In the rows, 128 means zero.
One turn moves every row onto another: examples first, then more rows asked
nomog: [149  73 169 126 133 135 121 106 149 119 134 150 116]
dimim: [151 103 131 107 116  92 132  89 139 120 132 127 109]
Zeko: [141 108 133 126 110 102 148 100 156 134 133 109 107]
guf: [116 123 124 139 106 131 124 126  90 135 103 123 122]
fud: [154 134 116 140 132 120 147  91 141 116 131 162 135]
Tedi: [142  81 144 136 153 142 116  88 134 138 135 157 109]
neka: [151 109 132 101 104 107 135  98 154 120 126 126 108]
pag: [134 152 145 129 116 155 139 140 127 119 122 116 139]
samed: [124 100 163 153 148 159 131 137 128 141 130 140 133]
Vir: [154  85 175  99 121 130 119 102 131 117 132 148 125]
vuko: [105  88 136 128 142 129 123 127 125 141 106 125 156]
loz: [129 119 129 147 110 133 141 111  90 117  99 124 109]
nopo: [111  84 131 133 138 129 129 128 119 120  90 135 142]
som: [142 106 131  99 104 107 126 100 151 136 140 121 107]
zosa: [119 114 159 144 135 146 134 135 123 153 141 141 156]
niz: [136 148 144 113 128 156 127 141 128 121 122 114 141]
zenid: [115 132 119 144 128 136 135 122  90 125 112 117 133]
fim: [143 105 129 125 161 144 113  76 127 136 130 154 116]
Rif: [143  95 147 112 146 139 112  78 112 144 137 154 112]
Sarab: [157 135 119 124 121 124 136  84 131 131 142 165 112]
nudu: [114  78 146 144 150 145 123 132 127 130 103 131 133]
Mesu: [114 128 113 140 115 136 129 121 102 132  97 114 124]
figil: [163 133 131 119 130 113 137  87 133 121 153 156 119]
gune: [145 147 148 118 136 160 144 122 130 110 121 105 123]
vafut: [154 130 118 119 120 122 129  92 131 123 143 173 130]
zit: [150  82 177 122 106 122 125 109 141 118 134 140 117]
Sisut: [123 123 164 143 141 159 139 134 131 152 148 130 132]
Girid: [127 139 149 126 122 144 142 142 118 115 125 101 141]

Girid -> dimim
zit -> nopo
Now find these:
guf -> vafut
zosa -> Vir
loz -> fud
nudu -> Tedi
Sarab -> pag

One turn moves every row onto another: examples first, then more rows asked
ruti: [132 111 125 110 156 126 131 116 140 112  89 152 106  97 136 100 161 141
 151 113 151 137 121 137 142 166 122 131 121]
gofi: [150 130 126 132 155 156 138 139 130 119 130 101 111 121 116 191 143 128
 132 144 141 149 123 131 128 128 121 131 140]
vorer: [136 107 120 107 152 119 129 118 137 115 116 144 118 119 138  90 166 150
 137 113 157 140 104 134 162 161 121 133 138]
Tezu: [ 98 116 127 134 102 128 143 145 139 105 131 157 124 154 105 130 143  91
 125 136 120 101 120 129 103 123 115 129 128]
mukiz: [ 89 116 132 130 109 133 145 133 130 104 123 154 120 147 115 131 141  71
 119 122 131 110 123 134 107 123 112 128 124]
Lepo: [129 130 118 105 125 131 110 115 143 110 136 170 122 138 161 148 145 169
 125  96 146 141 134 125 120 126  82 106 122]
Vuz: [137 127 115 111 128 132 121 115 144 114 138 176 123 139 164 148 144 169
 127 101 139 132 138 122 122 123  84 103 112]
kesor: [139 113 124 133 140 126 130 131 147 113  83 154 103 116 139 104 156 150
 153 134 134 128 138 132 157 172 113 123 108]
davu: [141 128 127 108 139 131 118 116 141 116 136 179 123 141 155 151 138 164
 133 101 143 130 140 124 115 130  85 105 110]
Zisu: [155 124 113 139 152 160 157 136 131 122 132 106 115 116 131 188 149 129
 128 144 131 141 126 128 135 118 125 129 131]
vegoz: [143 108 118 130 135 120 128 134 145 116 111 144 115 139 140  93 162 159
 138 133 140 131 120 130 178 166 111 126 125]
Goga: [132 132 129 102 134 130 107 114 140 112 134 173 121 140 151 152 138 165
 132  98 150 139 138 125 114 133  83 107 119]
leka: [139 144 117 133 131 117 120 127 134 131 139  91 105 133 133 104 129 118
 118 113 147  96 113 139 120 127 156 122 152]
Kagip: [131 132 115 130 135 158 130 138 134 112 125  91 110 116 124 187 151 133
 127 140 141 157 121 129 134 124 117 130 151]
Senus: [ 99 103 125 125 110 130 137 127 133 114 134 155 114 149 123 130 150  69
 109 128 137 116 108 143 105 121 111 124 132]
Lizut: [107 101 121 131 102 127 137 139 142 115 143 158 117 155 112 127 152  88
 115 140 127 106 105 138 101 120 114 125 136]
pala: [135 147 119 153 122 127 123 130 137 131 105  97  89 124 145 115 121 107
 126 123 131  91 143 141 117 132 147 112 122]
zet: [136 150 116 152 116 120 119 138 136 128 127  88 103 147 139 106 124 119
 119 125 133  91 131 134 136 131 146 116 139]
Pef: [138 127 101 138 133 162 150 136 135 116 128  97 113 111 139 183 158 134
 121 140 131 148 123 128 142 112 120 126 140]
fibe: [138 142 120 134 136 125 123 118 136 134 118  99  91 110 140 112 127 103
 124 112 144  95 123 146 102 129 159 119 138]

zet -> leka
Kagip -> gofi
vegoz -> vorer
Now find these:
Vuz -> Lepo
mukiz -> Tezu

One turn moves every row onto another: examples first, then more rows asked
pamom: [112 128 123 111 145 140 120 111 101 129 155 105]
Mok: [109 124 131 115 152 149 128 131 107 124 139  94]
Givek: [111 135 138 171 135 114 125 138 123 140 101 154]
vil: [145 137 128 134 135 141 155 113 154 146 148 146]
mizun: [110 128 127 121 152 140 101 127 102 135 140  93]
kul: [134 140 129 158 139 143 132 125 130 160 123 167]
suli: [115 134 148 139 126 105 117 156 159 119 115 129]
tuko: [120 120 144 152 116 111 115 144 164 116 115 113]
Legud: [111 132 122 176 127 104 102 103 129 147 116 130]
Gudet: [106 119 129 110 150 134 128 133 110 124 139  93]
fuv: [118 123 132 128 119 112 115 153 171 133 121 132]
Lef: [146 125 128 139 118 141 147 109 163 133 149 134]
seko: [124 145 133 182 140 118 106 102 122 151 121 130]
Tiz: [106 129 127 119 145 145 120 114  97 121 148 102]
tegav: [119 136 138 135 122 123 136 145 144 131 123 172]
Vuvib: [134 133 129 183 127 131 102  99 136 147 126 118]
gara: [107 132 131 116 147 148 104 130 104 126 142  99]
bikal: [140 123 115 144 135 138 154 106 152 160 138 139]

Givek -> kul
fuv -> Legud
mizun -> pamom
Now find these:
tuko -> Vuvib
vil -> suli
Tiz -> Mok

One turn moves every row onto another: examples first, then more rows asked
Derod: [147 132 119 130  79 112  94 141 121 131 133 127 112 120 129 120 130 142
  95 142 119 154 134]
bevi: [132 112 135 104 105 112 144 143 114 142 104 124 138 119 141 148 131  88
 134 133 100 144 106]
galot: [165  98 111  91 112 136 129  89 125 136  82 138 123 139 139 135 113 110
 138 144 120 135 130]
tadol: [145 108 122 134  89 124 121 131 148  98 120 108 100 131 141 108 129  95
 108 147 138 119 161]
vilun: [172 107  96  95 152 132 107 120 129  96 112 135 103 139 134 130 106 107
 153 130 131  95 135]
viga: [149 119 120 108 128 136 127 132 120 106  99 167 126 156 136 134 133 118
 116 158  91  94 114]
sigo: [117 137 107 101 142 109 122 130 133 130 108 153  97 144 147 177 151 127
 119 134 108 147 117]
Zogoz: [126 106 122 130  98 111 113 145 118 104 115 118 108 130 149 135 135  86
 129 134  82 154 123]
Ger: [154 137 115 111 141 147 114 156 101 111 104 151 116 151 121 142 150 142
  91 144 139 134 142]
komul: [141 135 116 111 119 129 144 117 139 157 123 124 106 125 152 163 129 165
 138 143 141 122 146]
Vub: [158  95 114  87 101 121 119 141 110 132  89 114 105 128 110 132 157 100
 115 142 146 151 136]
vur: [127 110 130 118 111 109 152 157  98 143 124 140 126 126 112 135 118 127
 117 114 108 123 105]
zanet: [140 112 123  67 123 120 128 109 143 131 142 103 100 145 137 127 139 110
 149 111 111 123 128]
bul: [ 92  90 124 113 129 127 111 126 122 134 115 142 110 130 149 129 126 128
 123 111  93 116 160]
Fel: [174 141 113 123 120 146 125 160 112 136 120 162 129 124 138 146 159 135
 152 120 100 120 138]
Fara: [125 117 115 111 138 135 117 139 123 129 115 119 110 145 136 134 135 162
 118 115 178 115 145]
katu: [168 136 109 119 118  99 126 136 120 130 114 141 105 115 162 169 129 150
 144 116 160 121 138]
pedis: [161 146 123 144  94 115 128 171 112 102 122 121 104 131 142 140 129 136
 120 122 133 140 161]
Bupa: [140 110 111 124  97 129 121 136 117 170 122 156 112 130 151 132 139 148
 115 137 119  82 125]
dokim: [133 114 118 123  95 151 121 116 118 120 124 156 106 163 103 128 151 107
 106 151 116 123 120]
dakud: [151 112 127 104 129 119 139 162 101 115 135 134  96 160 109 134 144 121
 111 102 106 136 108]
pibat: [150  79 113 116 101 115 118 129 123 118 104 135 109 123 153 117 110 103
 125 117 122  78 113]
Votaf: [140 120  87 110 133 129 109 109 163 106 135 130 113 124 154 115 156 105
 124 139 122 102 151]
Tetu: [145 128 124 120 127 124 124 136 123 115  93 156 134 143 150 161 141 138
 142 145 123 126 183]
gef: [181 119 118 122 126 156 109 141 115 172 115 142 108 134 133 137 142 102
 119 121 106 147 140]
tubo: [125 133 126 128 146 119 122 145 131 140 136 122 123  98 132 141 167 115
 130  98 141 126 127]
Bapul: [153 102 124 117 119 129 109 152 111 105 141 129  98 131 143 117 149 103
 127  90  90 150 120]
kemu: [149 115  70 100 156 125  98 130 140 110 119 130  85 143 143 124 128 126
 122 115 153 119 131]
lefo: [187 129  82 114 110 136 103 147 131 121 135 132  92 104 132 132 146 121
 140 106 142 143 129]
Guda: [148 117 125 122 127 110 114 137 119  89 122 116 110 134 136 133 133 128
 122 125 178  87 136]
gim: [125 130 110 126 148 106 129 131 127 104 127 101  87 129 103 130 104 116
 124 127 123 138 141]
fabet: [150 123 111 109 110 127 111 128 152 117 139 155 117 138 163 128 134 125
 150 143 101  83 155]
Gori: [138 119 103 122 137 139 134 100 144 127 105 131 122 116 142 148 135 125
 139 158 108 124 176]
zag: [175 108 118  95  94 110 125 129 118  94  98 105 113 139 143 139 125 108
 136 107 155 142 125]
kevo: [150 100 113 103 101 136 129 127 117 141 127 155  87  96 140 108 110 104
 101 123 128 123 116]

Vub -> gef
pedis -> viga
Votaf -> Fara
Now find these:
Ger -> galot
Guda -> Tetu
bevi -> Bapul
bul -> gim

One turn moves every row onto another: examples first, then more rows asked
Kora: [141 123 131 111 116 183 127 101 108 104 128 156 110]
tatut: [ 95 105 137 130 122 135  96 138 152 113 148 146 146]
furud: [145 122 122 121 154 178  99 137 116  99 133 121 128]
Soz: [100 108 123 120 125 130  96 144 157 104 135 147 142]
Padib: [115  91 149 114 105 129 102  98 116 120 108 118 137]
metu: [111 105 117 131 133 122  94 139 143 109 135 148 152]
tor: [126 116 149 144 151 152  88 108 122 138 124 139 162]
Ditu: [174 130 160 118 134 155 103 120 117 139 123 161 134]
mafu: [136 128 142 101 127 184 109 109 107 108 139 163 101]
gutu: [158  96 147 112 116 122  82 144 131 121 118 134 136]
pip: [167 143 169 119 122 164 105 132 120 140 123 145 142]
suler: [ 89 109 134 114 124 131  86 135 151 114 144 140 140]
Gelaf: [101 113 138 119 116 116  90 143 138 114 146 158 139]
zas: [145 127 143 109 120 183 126  98 116 120 125 157 106]
nem: [173 137 165 122 121 156  99 136 114 132 115 141 130]
Zafug: [168 136 158 123 119 172 126 122 131 138 121 149 126]
mepoz: [134  84 145 115 112 135 111  96 117 113 111 116 145]
Loda: [101 130 150 126  92 144 139 135 118 111 131 146 126]
biped: [ 81 123 146  98 122 150  93 100 139 125 142 138 129]
gure: [ 99 129 130  80 125 143 106 102 136 119 153 150 116]
sakiz: [156 104 138 110 131 115  92 142 125 105 117 124 148]
muzop: [122 130 143 102 123 164 126  94  98  99 125 157 105]
Lar: [167 135 163 129 113 169 103 127 125 136 112 150 129]
nozuz: [103 124 161 137  91 145 126 139 120 114 138 137 138]
vina: [132 130 158 136 154 158  93 105 109 133 134 137 163]
befo: [155 123 145 111 123 112  88 145 126 114 107 130 146]
Felep: [162 126 149 115 129 127  81 149 122 116 118 117 137]
Tono: [ 94 138 143  92 127 140 101  88 122 115 148 137 120]
tilu: [135 119 119 118 139 189 108 133 122  97 144 122 130]
katon: [138 128 135 108 128 172 120  87 111 104 122 156 102]
moza: [ 85 139 147  97 135 150  95  98 134 114 145 145 119]
labe: [127 155 133  92 126 133 134 117 125 117 146 115 135]
lerep: [152 110 133 119 129 114  93 149 134 116 118 135 150]
boru: [133 160 137  89 132 150 134 127 131 124 139 118 127]
vofo: [ 89 132 139  95 132 148 106  91 117 109 144 152 114]

tor -> Padib
Soz -> moza
Now find these:
sakiz -> tatut
muzop -> Zafug
gutu -> Gelaf
vina -> mepoz
lerep -> suler

